rotation ticks, each row followed by its count of ticks
The counts run from 0 to 227.
[  4.5  14.8   8.1  15.7  -3.9  15.6  11.6  17.1  -0.8  17.7   5.4   1.7
 -17.0  -9.8  36.3   7.4 -12.5  -3.1   1.2   6.2 -39.4  24.6 -22.9  13.8
  -5.2 -40.0  -7.0   2.1  33.1 -35.9  11.0  -9.9  24.2 -34.2  16.3  23.0
  21.7  10.2  17.0  -7.5  17.6   2.5 -22.2  26.1  18.6  17.2   0.3  -2.8
  22.2 -38.9  20.3  23.6 -31.7  -3.1  26.2   7.0]	133
[  3.6  -1.7   4.6  15.9 -16.6  15.7  24.7   3.4  28.7  -9.7 -17.3  -2.9
 -21.9   0.5  20.7 -12.3   2.2  11.6 -23.1  11.9 -32.7  35.9   5.5  31.6
   2.7 -32.5   3.6  -6.3  24.7 -24.2  -2.5 -14.0   1.8 -17.7  54.7  11.1
 -18.3 -13.7  22.1  -0.7 -13.8  29.2  -2.0  41.8  22.0  31.8   0.4 -11.0
   9.7 -33.6  19.6   9.5 -25.9  30.0  31.6  -9.7]	131
[  8.3 -29.3   2.7   8.5 -12.4  10.2   2.6  20.4  -3.9   0.6  10.8   7.5
   2.7  20.6  10.6   6.6   2.7  11.4   9.6 -25.7 -21.3   7.0 -32.8  29.6
  25.8   9.6 -11.9   6.6   0.5  -6.3  13.9 -43.5  26.6  49.8  28.7  32.2
 -28.5 -26.9  -9.1   1.0  28.3 -18.0   5.4  21.1   5.4 -33.1  14.4 -10.0
 -49.5  31.6  -7.5  15.8 -28.2  -6.1   1.1   9.9]	93
[ -7.4  -6.0 -30.0   1.7   0.5 -31.4  28.3  -8.3 -28.6  29.5  13.7  21.5
  -5.9 -11.7  10.9  20.9   2.8 -23.0  21.4   2.8 -18.2 -14.3 -28.8  17.2
   1.8  -9.7   1.8 -49.1  33.9  10.7   8.8 -35.1  20.2 -12.9  43.4  42.5
  12.7   7.8  22.0 -13.5  15.6  -0.2  -4.2 -12.0  22.4  -0.3   0.5   1.2
 -24.8   4.4  26.1 -10.0 -11.1 -21.4  41.7  -2.2]	101
[-10.9   4.5  37.9  14.5  -7.4  12.0  31.3  -1.6   2.5   5.9  -9.3 -32.4
  -9.8 -22.1  10.8  14.9 -20.7  26.6 -37.0  11.0 -14.8 -11.2  14.4  28.1
 -27.4 -37.5 -17.3   8.1  -5.9  12.6 -21.4 -12.2 -19.4  -8.0  -5.8 -14.2
 -20.1 -25.5   6.2  27.3  22.2   2.0  12.1  11.2  24.4  48.1  18.2  -7.3
 -13.5 -11.5   9.2  13.9 -52.6  -1.3 -12.2  10.4]	220
[  7.1   5.2 -23.7  42.4  31.4  13.5   2.7 -28.2  17.1 -33.0  -2.7  29.8
  14.4 -11.4 -35.7   4.3  -4.6   6.7  15.9  10.3  18.8 -15.1   0.6   2.8
   6.2   1.8 -31.2   2.7  52.5   2.7   6.4   2.4   1.4 -16.1  14.4  -2.6
  16.5 -14.3 -21.2 -33.8   8.6  23.8   2.6  -4.4  15.1  -0.4  13.9  -5.6
 -18.9 -33.6   3.5  21.3  35.3   8.4 -35.2  20.9]	151
[ -0.3 -39.6 -18.5   5.3 -25.4  -8.1  20.7 -15.1   9.3  -0.8  -1.6   6.3
  -5.7  17.7  14.6   2.2   1.1  10.4  10.5 -23.7  -0.7   1.5 -17.9  22.3
  11.8  15.9   0.0   2.2   0.9 -10.9   7.3 -27.1  27.6  50.3  48.2  18.1
 -33.5 -18.1 -12.4 -13.2  17.0   5.4  24.4  11.8   3.8 -16.2  18.7  -1.1
 -55.4  23.8  -7.6  13.2 -23.6  12.8  -9.5   2.5]	92
[ -2.6  -7.3 -15.7  24.7  35.0  10.3   8.5  -9.6  26.9  15.0  14.0  18.8
  15.1 -18.2 -13.8 -20.8  -9.2 -10.2  45.6  65.3   0.5 -22.8  24.3 -24.6
  29.8  -4.6 -16.4  10.5  27.3 -12.7  16.9   0.1  -8.8 -33.3   9.7   7.6
  22.1  -9.2  14.5 -10.6  -6.3  18.6  13.0  10.0  24.8 -11.4  19.3  -2.2
 -12.1 -26.6 -13.9  25.0  13.0  19.5 -26.9  -3.6]	146
[  3.2  26.3 -24.5  -7.2  18.6  17.8   2.1   1.4   9.7  29.1  39.2 -15.9
  22.7  -0.1  15.7  28.7   3.8  17.2 -17.6 -39.9 -14.9 -38.4   5.5  23.4
 -22.4  15.7 -15.8   9.4  28.5  27.3  27.0 -39.6  16.6 -37.8 -11.0 -17.5
  38.4 -16.9   6.9  -6.7  18.9 -19.1  -5.3   4.5   9.5   9.2 -25.9   4.2
  -3.7 -12.6  -1.2  26.3  -9.6  -1.1  35.3  29.3]	17
[-27.3  -8.4  18.2 -16.5   4.1  23.6  31.7   7.3   3.1 -29.5  10.9 -19.5
 -22.7   5.3  12.5  11.4   5.7  11.7 -25.5   9.1  -1.5  -1.3  -3.0  17.7
  11.6 -30.5  -8.3  34.3  11.7 -12.1   4.9 -25.2 -31.0 -19.0  -3.3 -18.8
  20.8 -19.3 -15.9  13.9  31.8  -4.9 -22.1 -25.7   6.5  23.9   0.2  -0.7
  -8.8 -31.8  21.1  42.1 -30.8  26.4  29.3  10.0]	44
[-16.3   6.4 -52.6 -18.9 -27.5 -13.8 -11.6 -30.2 -11.6  19.5 -11.0 -12.1
  -6.1 -11.6  42.5  12.0  -0.2   0.0   2.5  19.4 -17.4   6.2  16.9  -6.4
  10.6  40.3  39.6  -3.8  10.3   2.4   6.5   2.2   3.2 -14.4  14.5   3.0
  28.7   3.1 -11.2 -12.0 -21.9  -8.8  13.1  29.0  -0.6   0.8  12.4 -17.2
  15.4  -8.0 -14.8  40.8  11.0  30.9 -18.2  51.2]	168
[  5.2   9.3   3.1  10.3 -13.1  16.9  25.4  11.2  20.9  -6.1   7.1 -24.6
   0.6  16.7 -15.5   8.9 -27.0  17.1  39.7 -19.7 -17.8 -12.1 -12.1   9.3
  -3.3   7.4 -22.3   9.9  17.5 -13.4 -18.1 -22.1   6.3  -7.4  12.2  31.0
  11.2   1.6  -2.9  55.5  42.5  22.1  20.6  10.0  -4.7   5.0  52.4 -26.6
  -5.5  15.7  11.7  16.9 -25.9  -9.4 -20.9  28.9]	0
[-25.1 -31.0 -11.6   8.2  12.9 -18.0  -9.9 -17.6  15.1 -13.6 -18.8   2.3
  -6.7 -24.0  -1.8   3.6  -5.9 -14.2  -2.4  -8.5   7.3  31.4  -9.9  37.6
  41.5  29.8   0.7 -16.5 -12.1  -5.4   4.2 -24.1  -8.9  31.0  30.4   5.3
 -20.8   7.4  -4.6   9.8  -8.5 -10.4  25.5 -17.7  14.7  21.5  24.2 -40.0
 -28.3 -31.7 -19.9  10.8  39.0   0.4 -31.6  18.0]	64
[-12.1  -3.0 -13.9  -3.9 -22.5  -8.5 -20.1  10.7  21.7  30.9 -10.0  -4.8
 -16.2 -14.9 -14.1  -7.0  10.3  -3.7  29.9   5.1  -7.3 -16.5 -11.0  30.0
  28.2   3.1   2.6  22.2 -18.2   7.9  10.4  -9.9   6.4  -6.0  11.1  18.3
  56.5 -16.4   7.9 -35.3 -23.1  30.4  55.9  11.5 -25.9  16.0   6.2 -30.1
  10.0 -29.5  16.6  29.5  19.9 -11.9   7.7  16.2]	30
[  4.4  -7.6  -9.5  -2.8  18.6   4.8  26.8   1.1 -31.6 -11.9  12.5  -7.6
  16.3  25.2  12.9  10.5  -1.4 -16.4 -23.0 -12.8 -16.5 -18.5 -33.2  38.6
 -11.0   2.2 -27.5 -18.1   8.6  30.5  25.3 -33.1  -9.6   9.0   2.6  13.4
  20.0 -24.6   6.4  17.6  13.0 -26.4 -33.0 -19.3   5.6  34.8 -10.4  31.9
 -17.6 -12.2  15.3  12.8 -27.8  27.7  17.5  30.0]	193
[ 20.2   1.6  -9.5 -11.3 -13.1  12.9  39.9  24.4   8.6   2.6 -13.9 -36.7
   7.9  -6.3 -17.3  -2.6 -20.7 -14.8   3.4 -13.5  -3.8  10.3 -23.3  20.3
 -10.4  10.6 -33.2 -20.6  -3.9  -7.3  27.1 -15.2  11.5  15.3   5.1   9.8
  27.8  23.3  23.1  48.4  -5.9 -16.5  -2.0 -21.6  -0.3  51.0   2.4 -15.7
   2.1  -1.6  -6.0 -19.8  21.1  10.5  12.5  39.6]	204
[-11.7   1.5 -39.6 -14.2 -31.7  11.4 -33.7 -12.9 -16.3  28.5   2.5 -30.0
 -16.5   5.6  36.4   2.9  -3.7  -5.5   0.3  18.6 -22.6   8.9  11.9  11.4
  40.6  34.1  14.5  -2.7  -0.2  -2.8   5.8  -0.5 -16.2  -4.9  24.2   5.6
  11.9 -26.2 -23.1  10.4 -26.9 -18.1  17.3  35.2  -5.3  -0.6  14.3 -22.5
   5.2  -3.0 -25.8  18.5  21.0  41.6  -7.9  39.6]	169
[ 18.8   1.5 -25.4   6.2   0.4  18.3  23.3 -12.7  12.0  11.1  21.7  -1.7
 -13.9  -5.5   2.3  -7.6   2.2 -18.8  29.0  41.6   0.1  22.4  38.5 -15.8
  35.5  21.2  -6.0   1.4  37.5 -16.4  -7.6   5.5 -12.5 -29.6  29.3  16.6
   5.3   1.0  12.7  -4.7   4.4  17.8 -23.4  10.5  39.7  -6.6   4.4 -15.7
  -0.5 -44.1 -29.4   4.2  19.8  18.9  13.7  -2.6]	141
[  7.1   9.2 -20.9  -9.2  -8.7  18.1  28.3 -14.6  13.9  -8.8  15.9  -4.2
  -7.9 -13.8   1.3  -3.5  -4.3 -22.1  16.0  53.8  -3.1  20.8  31.5  -1.8
   9.8  16.0   3.1   6.9  32.7 -19.6 -16.5   9.7   9.4 -28.6  29.0   7.3
  34.3  25.6   6.7  -3.9  16.9  17.4 -35.5   3.3  32.3  -0.4  37.3 -29.6
   6.1 -48.0 -13.7   9.2   0.8  15.7   3.7  11.0]	140
[-13.8 -23.6   3.8 -21.4  16.9  14.1  18.7  -8.1  18.7 -21.1  -3.0  -0.2
   0.8 -24.0  18.9  -4.4   9.3 -21.2  -7.7  45.3  16.0 -29.0  11.8 -12.5
  10.2  10.0 -11.0  33.4   0.1  -7.8  52.3   4.4  27.6  -4.2 -25.2 -31.9
  38.0  15.6   7.5 -20.4  -0.7 -20.5 -34.9 -13.7   7.9  -5.5  12.8 -12.3
 -34.7 -36.3  -4.8  32.5 -23.1  14.8   2.4  21.9]	51
[ 15.0 -12.7 -14.4   8.7  -9.8 -18.7  33.1  15.2  29.9  51.9 -25.7 -25.1
   8.0 -16.2 -23.1 -10.8 -40.0  -6.2  -3.6  -4.7   0.1  12.8  -6.2  43.4
   9.8  20.4 -15.2  -1.3 -24.2   7.4   8.5   1.0 -15.2  18.9  31.2  24.5
  -8.0   7.3  13.5  31.5  -2.6   9.8  33.6  -0.2 -10.7  51.5   3.5 -16.7
   4.5 -23.1 -24.2   9.3   4.3  -8.9 -18.8   6.2]	208
[ 17.8 -17.5 -15.1   1.9 -24.4 -32.2  42.7   9.4  26.8  39.4 -20.1 -15.6
   1.6 -27.0 -27.4 -17.5 -28.2 -27.4   7.3  19.9  10.0  -6.6 -11.2  23.4
  -7.3  16.8 -12.3 -16.6 -14.9  11.7  27.3  15.3   3.5  -1.0  22.6  18.9
   3.7  10.8  23.1   2.3 -23.6  24.1  34.9  -4.3 -17.5  36.3  -4.5 -15.9
  -4.4 -19.6  -5.3  -9.8  10.4   1.5 -18.0   9.4]	207
[-22.4  -3.6  10.9  -1.5  14.2  18.4  19.8   0.9 -19.7 -16.1  17.7 -17.0
 -15.2  -6.7  13.3   5.1   5.1 -12.2 -15.2  13.7  -3.2 -15.5  -7.8   5.9
  19.9 -20.7 -11.4  27.1  24.8   5.9   1.7 -11.1  -2.2 -19.5  -5.9 -22.3
  41.3 -12.3 -21.3  -7.7  41.8  -1.7 -40.6 -28.3   7.8  22.1   1.5  -4.5
  -5.9 -46.6  35.0  32.6 -16.4   5.9  21.5  -1.7]	45
[ -3.4 -20.2 -10.5  -6.9  -8.0 -14.3   7.5  -3.1  -6.9 -39.9 -16.0  27.7
  -5.1  -5.7  11.7   7.7  11.9  -6.9   8.8  -9.7 -13.0  -7.5 -48.9  13.9
  -7.5   1.7  -5.6 -22.8  10.0  19.6   6.0 -32.4  51.7  10.7  25.2  26.9
   9.5  19.2  18.9 -26.7  22.2   3.2   6.3   7.7  -4.8 -30.9  38.7 -24.3
 -51.4  21.6  14.7  -1.9 -25.9 -25.2  -1.2  35.5]	95
[ -8.5  -2.8 -36.4 -24.7   1.4  -2.6  -6.4 -24.7  36.3  17.4  11.7  -3.0
   6.4 -14.3  -0.9  16.3  16.9   4.4 -13.6 -11.0  -9.6 -38.2  31.2  16.1
 -14.8  35.9  12.1  17.3   5.1  39.9  31.5 -20.6  22.3 -39.5   4.3 -21.1
  25.0  -0.5  14.5 -28.2 -19.7   8.3  18.4  17.3  -6.7   1.8  -8.8  -1.0
 -15.7 -21.4 -18.7  14.0   1.2  11.5  19.6  31.6]	19
[  8.3  12.8  -9.7  22.8  32.4  44.3  -5.6   5.0   8.3 -27.4  12.8   7.4
  17.7  -2.9 -32.2  -5.1 -30.2   4.6  21.8  14.5  -4.1 -19.5 -16.5  10.6
  19.7 -16.3 -41.9   9.8  34.3 -28.3   1.3 -19.4 -20.6  -5.9   9.6   9.2
  19.1 -10.9 -10.5  13.3  35.9  -3.4  -5.7  -9.0  23.1  10.7   2.5   1.2
  -4.7 -16.4  -9.8  38.8  23.6 -10.5 -39.3  22.5]	149
[  2.9 -12.4  20.9  -6.1  -7.0  20.3  35.5  -7.8  19.0  -8.1  15.4 -23.7
  -1.0 -20.6  32.0  24.4   8.5  10.8  -9.5   9.6  -0.4 -16.8  11.3  14.6
 -32.1  14.1 -21.9  25.1  44.6  19.9  11.2  12.3  52.7 -21.5  -4.1 -28.9
   8.0  -0.2   5.1  -5.5  20.1  14.4 -28.5  30.1   3.4  21.2  25.1 -14.1
 -13.8 -13.0  21.5  19.1 -38.2  -9.5   5.3  21.3]	227
[-23.0 -25.3  -7.0 -14.6  19.0   9.9  12.0 -28.4  12.5  -9.9   6.6  -4.3
   0.6 -23.7  20.8  -6.7   8.5 -28.6   2.2  47.6  14.8  -8.1  30.3   0.1
  28.4  30.9  -6.3  22.3 -10.9   0.5  36.9  -1.8  25.1  10.4 -20.2 -19.6
  26.1  20.2  13.4 -19.2   7.0 -17.3 -11.3 -14.8  22.2   5.7  27.3   7.8
 -33.9 -39.4  -1.6  25.3  -5.9  26.4  14.6  14.4]	52
[-30.2 -14.1   8.3   8.9  13.7 -20.3  27.0   6.5 -11.0  14.9 -15.5 -20.2
 -10.9 -33.9  26.7  20.7 -15.9  -2.6 -39.9  18.6  -3.7  -3.7 -23.4  17.7
  14.0 -37.9  12.3 -27.8  12.5 -17.7  20.4 -26.5 -20.8 -13.7  22.9 -31.6
 -40.7 -12.1 -11.9  30.9 -11.4 -20.7  23.3  -5.7   4.2  28.9  -2.4 -32.2
 -15.7  17.3  12.1   6.9   7.8   4.6 -22.7   5.8]	71
[ 11.9  -7.5  -8.3  -0.1 -24.7  11.3   0.5  16.9 -10.9 -21.0   2.3 -26.5
  -7.5  35.0 -17.4   3.4 -17.1   4.8   4.2  -4.6  -4.2 -11.4 -15.1   0.7
  37.3   0.0 -20.7  23.0  -6.5   9.0  -5.5 -10.9 -47.7  30.7  11.3  28.8
  12.1 -59.4 -35.6   9.4  28.6  12.9  18.6  -5.0  -2.4   0.6  19.3 -12.3
 -36.3   2.8  -1.4  19.3  -1.6  14.8 -21.5  25.8]	181
[ -0.3   2.0  36.7  -2.1 -19.6   5.4  12.1  33.6  16.2  11.3  -9.6 -23.2
 -39.2 -12.6  -4.5   3.4   3.1   7.6 -34.2   9.3  -6.4  -2.0  -9.4   7.0
  32.9 -50.4  -8.5  17.8   2.8 -20.1  17.5 -23.0 -49.4  -6.7   7.7  -4.0
   0.3 -50.9  -0.9   9.3   9.8  17.5   2.7   5.3   2.3   9.0 -13.8 -51.3
 -24.5 -13.4  17.2   5.8 -17.4   4.9  35.1   4.7]	38
[ 16.6   8.6 -25.2  45.6  27.6  18.2 -18.0 -10.8  19.3 -10.9   6.8   7.1
  14.1  -3.1 -21.6   1.2  -4.2  21.1  -7.9 -14.4   6.8   3.7   4.9  14.0
  26.9   9.1 -28.3   0.4  33.2  -9.9  17.3 -18.7 -27.2   8.1  14.3   2.8
 -21.8 -43.9 -16.2  -4.8  -2.1   0.5  -0.1  15.1  45.4  -1.6 -15.8  -7.1
 -19.1 -26.0 -28.0  32.1  35.7  22.7 -29.9  10.1]	153
[ 16.3  -2.9  -6.2   4.6 -16.7 -16.0  31.0 -11.4 -17.2 -36.7 -14.8  -1.4
  -2.9   6.5 -31.5  15.0   4.1  -0.1  -3.6  -5.5   3.6 -23.7 -37.7 -16.8
  12.6  -6.1 -16.1  11.0  18.2  12.1  11.2   7.2 -23.6  16.5  -6.5  14.1
  30.2 -30.4 -11.7 -20.6  33.0  16.8 -14.1 -14.7  -8.7 -12.1  26.6 -35.6
 -44.0   8.3  31.1  24.6 -12.3   2.6 -11.1  43.4]	183
[-11.8 -26.0   7.1  20.6  24.9  -6.7   9.1   7.2  34.5  -0.3   0.9  -1.7
  10.0  -7.2  -2.4  -5.8 -17.3   2.8  -4.6 -16.9  19.9   8.2 -21.6  39.1
  30.0   5.0 -20.8   3.2  -6.4 -44.5  48.3 -35.4  28.2  40.1  19.0 -12.5
 -15.2   5.8  -6.0  25.4   3.6 -24.1  13.7 -22.5  13.1  18.7   1.1  -5.9
 -16.4 -11.1  -4.7  39.3  24.0   8.7 -21.1   4.8]	60
[ 17.8 -10.2  -6.0 -47.6   6.7  -4.6  25.3  12.9   4.5   3.4 -16.9 -12.7
  10.9   5.2  17.2  11.0 -15.8 -23.2 -27.3  -6.0 -13.2 -14.6 -12.2  19.5
 -14.6  27.0 -14.7  -3.5  -8.6  27.7  45.4  -4.0  27.7   0.2   7.7  -5.6
  33.0  18.5  25.9  22.1  -4.8 -27.3 -16.9 -10.5 -11.3  12.4  -1.7 -10.3
 -20.1 -20.6 -25.3  12.5 -19.8  17.7   7.7  58.7]	199
[  7.7 -19.1 -25.4 -20.1  -8.3  -8.1   9.8  -6.2  -7.0  23.1  -4.8 -21.2
   9.3 -10.9   6.2  -3.4  -8.4 -45.6  15.3  21.1  -8.7  -0.7  10.9  25.0
  12.4  44.5 -10.1 -11.5 -20.9  43.3  25.6  -2.4  24.7   6.0  -2.5  17.8
  38.6  22.9  23.9  11.7 -19.4 -16.3  -3.9  -7.1   5.0  26.1   1.3   0.0
 -20.0 -39.3 -28.0 -10.8  -3.2   3.9  10.1  35.2]	201
[ -4.3  -8.5   9.5  12.6  35.6  -3.9  -5.2  18.4  11.9   7.9  14.0   7.7
   9.5 -19.4  12.3   5.7 -21.7  -7.4  14.8 -18.7   9.8  -2.4 -48.5  40.0
  47.8   5.1 -20.3  -3.9  -2.4 -26.2  44.9 -26.8  29.5  35.8   0.0  -8.4
   9.7   6.1  -3.1   8.5   2.2 -30.6   6.9 -21.5  -4.2  11.2  -0.8 -22.9
 -11.6 -17.1   0.0  25.8  12.1 -16.1 -19.0  21.4]	61
[  5.7 -10.1  29.7  -0.4  -1.6  32.6  28.8   8.0  16.8  -7.3  27.3 -30.6
  -3.5  12.3  34.5  24.1  12.9   5.4  -9.0  -9.1  -2.5 -13.0   8.9  17.5
 -29.1  -2.4 -36.1  25.9  23.6  23.8  -0.2   6.3  37.1 -15.8   3.3 -33.4
   1.2 -31.3  -6.8  20.6  15.8   6.0 -35.9  40.1  -6.4  22.8  13.4  -9.6
   0.7 -12.3   7.3  13.9 -25.8   3.3   7.5   5.0]	226
[ -0.7  -8.3  -0.4   6.2 -37.8  -5.0  15.3  -7.4   6.4  13.4 -29.4 -18.3
  -7.5 -26.2 -27.3   8.7 -20.6  -8.7   1.4   2.3   5.3   5.5  -9.3  35.2
  -0.7  16.4  -1.1   7.4 -16.5  29.9 -33.9  22.5 -13.8  15.1   9.6  23.7
   7.0   2.7   9.5  -8.9  10.9  30.0  26.5 -10.5  -2.2  30.8  32.7 -34.9
  -6.8 -46.9   1.9   7.8  10.4 -30.0 -29.0  27.0]	212
[ 14.3 -28.6 -18.7 -16.6   9.8 -25.9  20.8   5.2  -8.4  27.7  10.8 -19.2
   8.0  17.6  24.9   8.3  -5.0 -23.9 -25.7 -13.1 -10.0  -5.3   1.8  45.7
   5.9  38.3 -19.0   2.1 -11.1  35.8  29.2 -10.8   2.1  19.5  22.8  16.3
   3.0 -22.3   8.9  17.9  -6.1 -29.0 -12.3   3.2  -0.1  10.3 -19.1  19.4
 -22.3 -31.0 -28.2   6.6 -23.2  35.1  13.3  20.5]	197
